In the data rows, 128 means zero.
Here are some points, each followed by its number:
[158 163 167 133 110 109 125 105 131 171 160 142 118 190 106 108] 0
[118 125 136 153 143 134 134 115 131 157 166 165 137 126 111 110] 1
[152 125 172 110 114 109 125 109 134 170 160 145 119 126 106 112] 2
[146 125 140  94  98  99 132 106 104 131 107 108  92 150 109 109] 3
[151  50 138 103 100 100 151 109  84 143 144 134 128  66 112 110] 4
[176 131 141 101  93 103 125 102 131 158 140 129  98 126 113 110] 5
[148 125 149 104  99  99 125 102 136 118 136 144 145 126 109 125] 6
[107 125  89 140 139 147 111 157  75  99 102 105 134 120 162 164] 7
[150 136 134  99  97  98 137 107 131 133 119 112  98 126 107 111] 8
[146 152 151 100 102 101 148 111 159 139 120 111 102 122 110 110] 9
[171 125 161 105 102  95 125 110  67 118 140 147 163 126 115 117] 10
[117 158 136 145 143 131 155 113 221 161 166 154 117 182 111 109] 11
[110 125 106 153 153 159 125 153 131 100  96  96 121  71 167 173] 12
[155 125 137  93  99  99 153  98  95 140 120 112  84 160 108 108] 13
[151 125 148  95  99 101 125 114 118 105 122 137 147 126 120 119] 14
[159 136 154  99  98 103 125 111 123 149 135 123 103 126 106 110] 15
[112 133 144 143 148 137 114 113  79 151 164 175 122 126 114 113] 16
[105 125  97 144 149 155 159 159 131 129 156 169 164 126 117 115] 17
[155 125 135  98  98  98 150 106 131 136 118 113  96  92 110 110] 18
New points follow, each followed by the numbers of its five nearest points above, nearest first.
[105 125  99 149 150 156 125 157 162 136 158 176 170 126 113 115] 17 1 16 11 6
[124 125 142 153 144 134 125 113 131 163 135 119  98 112 108 109] 1 2 15 16 8
[ 96 125 104 166 147 161 210 149 124  97 108 103 142 110 164 163] 12 7 17 1 14
[149 125 135  81 101 102 125 111 134 135 114 109 102 126 110 111] 8 15 3 18 9
[105 125  97 127 130 141 188 161 189 102 105 112 149 126 159 158] 12 17 7 9 14
[102 125  97 128 134 142 111 159 131 142 165 172 154 114 113 112] 17 1 16 6 2
[116 125 127 156 153 141 161 118 131 102 104 111 149 124 157 154] 12 7 17 1 14
[107 125  98 124 155 153 125 164 131 109 131 145 177 126 125 124] 17 1 7 14 12
[119  58 134 157 147 136 125 104 131 148 166 163 145 132 111 111] 1 16 17 2 6
[157 125 159 108 100 104 125 105 125 150 136 124 107 126 109 110] 15 5 8 2 9
[126 164 149 141 137 126 143 111 131 163 133 118 100 185 109 109] 0 9 15 13 2
